One turn moves each row of this set onto another row. After a few examples, where does it send each row asked below?
Budi: [-10.5 -10.2   7.1 -10.2 -22.6  -1.2  21.4  -3.0   4.7   1.4   3.2   9.7
 -14.9 -14.3   2.7  -3.5  -7.3   9.1   0.7]
kanob: [ -1.4  -0.4  -2.3   5.1   3.8 -11.0   3.8  24.5   7.5  20.4  21.7   0.2
  -0.1   2.6  11.3  -0.4 -13.4  -3.2 -13.4]
luba: [-19.4 -14.7   6.7 -18.2  10.6 -13.3   2.4   6.8  24.7   0.7  -2.8  -6.2
   1.8  -3.7 -21.0 -15.8  -8.4   3.5 -13.5]
Buri: [  6.0   1.0  -5.7  -2.7   5.3 -12.8   5.9  25.1   2.6   9.3  18.6   8.5
   1.2   8.8  10.2   6.0 -19.5  -5.5  -8.5]
Gibi: [ -2.4  -9.9  10.8  -3.8  18.1   6.9   7.1 -28.0   1.8 -17.2 -11.2  -7.0
  -1.4  -5.7 -20.1  -3.3   2.4   9.4  10.6]
zikad: [-13.5   4.2   8.8 -19.9   7.1  18.4  11.3   9.1  16.2 -16.4  -1.0  -0.2
   9.5  -5.0  17.0  -7.9 -13.6   2.3   5.2]
gudi: [ -1.6   0.0  -6.9   4.8   6.6 -13.7 -20.9  -2.0 -15.1   3.0 -11.0  10.5
   3.3   2.3   0.7   7.3  24.3  -9.1  -8.5]
Nuz: [-15.0 -15.4   5.1 -19.3  17.0 -20.8   4.1   5.5  15.3 -10.5  -0.5  -2.3
  -2.8  -2.1 -21.2  -9.8  -3.8   7.4 -14.4]
kono: [ -1.6   4.1   4.3 -22.3  14.9  11.9   6.9  13.6  10.6 -23.7  -0.1   3.3
  10.5   3.2  11.2  -3.4 -18.3  -1.4   4.3]
kigun: [  0.8  -0.5   0.7   3.5   0.6  -6.3 -15.1  20.5 -17.7  -1.4  -7.0  11.8
  -8.7   3.2   2.6  -1.3  18.6 -11.0 -15.3]
vel: [  4.1  -1.6   5.0   3.2  34.7   6.6 -13.7   7.2  12.8   8.0   2.3 -19.5
  15.6   9.9 -10.2  -7.3 -11.7  -4.7  -4.5]
Tefus: [  2.4   0.8   2.7   5.6  37.3   6.4 -14.5   0.4   8.1   7.4   6.2 -20.5
  18.3   6.5  -1.4  -0.8  -2.6   2.8  -1.8]
Dez: [ -3.7   3.2   7.7 -20.7   7.2  21.1   6.0  11.6  16.8 -13.3  -2.8  -2.2
  11.8   2.4   9.1 -10.3 -22.3  -4.4   6.7]
Fati: [ -8.1  -7.0   1.1  -3.1   4.3  11.3  -2.3 -29.4   7.6  -8.3 -17.0 -16.3
   0.9  -6.2 -16.7 -10.6   4.6  11.4  10.9]
rizo: [ 18.3   3.0   0.4  12.0  -0.6  20.0   3.3 -11.0  -3.2  12.6   4.2  -2.1
   5.6   5.1   8.4   7.2 -18.4  -6.0  18.2]
lev: [  0.1   4.6 -11.9   5.1  -4.8  -4.3   0.5  26.3   9.1  15.5  13.6  -3.6
   0.5   7.7  13.8  -7.0 -16.5  -6.3 -11.1]
bome: [ -6.4  -3.0  -2.9 -12.5 -10.1  -8.1 -11.6   4.8 -14.0  -8.6 -15.8  18.2
  -4.9  -5.2   6.1   1.2  18.9  -5.7  -7.3]
kapi: [ -3.4   3.5  -5.6   4.6  29.6   5.4 -17.4   4.0  14.6   3.0   0.3 -24.5
  17.7  11.1  -5.3 -10.2  -2.3  -2.0  -4.7]
vefe: [ -4.5   6.4   4.3  14.5  17.7   2.8 -13.9   7.0 -12.1  -8.2 -13.7   7.5
   4.9   5.8   3.8  -1.5  22.8 -17.0  -8.8]
suzog: [  6.2  -1.0   3.6  -1.9  41.4  -1.1 -13.0   6.2   6.2  -4.5   6.0 -16.4
  13.2  12.1 -10.0  -0.6  -7.8  -0.5  -5.0]
zulok: [ -9.5   4.0   7.9  -2.9   1.1   7.0  -3.7  14.6 -10.2 -20.0 -16.1  15.0
  -4.9  -0.9   7.6  -8.0  17.3 -13.0  -6.9]
Buli: [-11.8   8.2  -1.5 -15.4   4.2  19.7   3.6  13.7  17.2 -15.6  -4.7  -8.4
  11.5   3.9  15.8 -14.2 -14.5  -2.9   3.4]
safa: [ -6.2  -8.0  11.5  -9.0  10.6  16.1   3.0 -27.5   3.8 -11.6 -12.5 -12.0
   3.1 -11.7  -9.4  -4.0   3.1  13.7  13.3]
Sapaf: [-21.9 -12.2  -4.6 -15.5   6.5 -15.6  -3.6   3.0  21.8  -0.8  -6.5 -13.3
   1.7  -3.0 -16.6 -19.0  -0.4   8.7 -15.4]
kegeb: [ 18.5   5.6   0.2  14.0   5.6  11.5  10.2  -9.6  -9.9   0.9   8.3   5.7
   3.1   6.3  11.4  12.8 -13.5  -5.4  16.2]
Mokun: [  6.0 -13.3   0.5  16.3   8.3 -20.6   4.7 -16.9  -4.9  14.4   8.3  -1.4
 -10.7  -2.2 -21.0   6.2   1.8   5.0  -3.0]
sepi: [ -5.7  -9.6  10.9  -1.4  11.8  12.8   3.3 -29.5  11.0  -6.9 -15.1 -11.3
   5.8  -5.6 -19.7  -7.0  -2.5   5.5  12.8]
balol: [ 13.7   8.6  -6.0  18.9  -6.7  22.7   2.2  -7.0  -5.9   8.0   4.0  -7.4
   1.2   5.7  12.8   1.0 -11.9  -4.2  15.0]
bur: [-10.6   3.4   0.6  -1.6   6.0   0.8 -10.2  -8.9  -7.2 -16.4 -20.5  13.0
   7.4  -2.0   5.7   1.8  24.4 -10.2  -0.6]
mura: [ -3.4  -7.7   1.8  -5.0 -17.8  -6.7  25.5 -11.2  -0.8  -5.5   2.6  16.6
 -13.5  -8.5   0.0   3.6 -10.2   4.1   6.0]
tunem: [  5.1  -1.6  -3.5  -3.6  -3.2  -6.0   2.7  24.2  10.7  19.8  15.6   3.1
   2.1   5.7   7.6  -1.3 -24.3  -6.6  -8.2]
Pima: [  6.9   1.9   0.7   0.1   1.5   8.6 -17.1   0.6 -22.8  -9.6 -16.9  10.7
  -2.5   1.0   5.6   3.0  19.4  -9.1   0.4]
Gat: [ -5.6  -6.1  -4.8  -1.5 -31.3   2.8  16.9  -6.9   2.7   3.7  -1.9   6.0
 -15.5  -8.9   2.0  -7.5  -9.4   6.7   4.6]
sez: [-17.2  -0.6  -1.3   0.7   5.6 -16.3  -6.3  10.0  -1.9  -8.7 -11.2  16.6
   1.4   0.5   2.3  -4.0  23.0 -14.3 -16.1]
Netam: [-20.6 -14.6   2.1 -20.6   8.3 -19.2   0.3   8.2  19.5   2.6   3.1  -5.5
  -0.5  -8.2 -11.2 -10.3  -1.5  12.1 -16.3]
zuk: [ 14.0   5.3   6.0  15.0   5.5  24.6   6.2 -11.3  -6.1   6.0   6.3  -5.9
   4.2  -0.3  14.2   6.1  -8.3  -0.9  16.4]
kato: [  2.6 -14.0  -0.9  14.2   2.6 -16.6   0.0 -17.2   4.1  26.3   4.8  -6.0
  -4.4  -1.9 -21.7   1.1  -3.3   2.3  -2.2]
fegi: [  5.4 -12.5   0.5  15.4   7.5 -13.7  -3.8 -12.2  -4.9  26.5  10.7 -10.7
  -7.8  -3.0 -15.8   2.9   2.8  10.4  -4.5]
Nogif: [ -4.1  -9.8   3.2  -8.2 -24.7  -1.1  19.5 -12.6   8.0   5.6  -1.7  11.9
  -9.3 -10.5  -1.1  -1.5 -15.1   2.9   8.6]
Nagar: [  3.4 -11.1  -8.4  17.3  -5.3 -12.0  -4.5 -16.5  -1.6  22.9   2.5 -12.4
  -9.8  -0.9 -17.8  -3.7   2.7   7.6  -3.8]

Gat goes to Sapaf
tunem goes to kato
mura goes to Nuz
Now find these:
bur goes to zulok
Netam goes to kanob

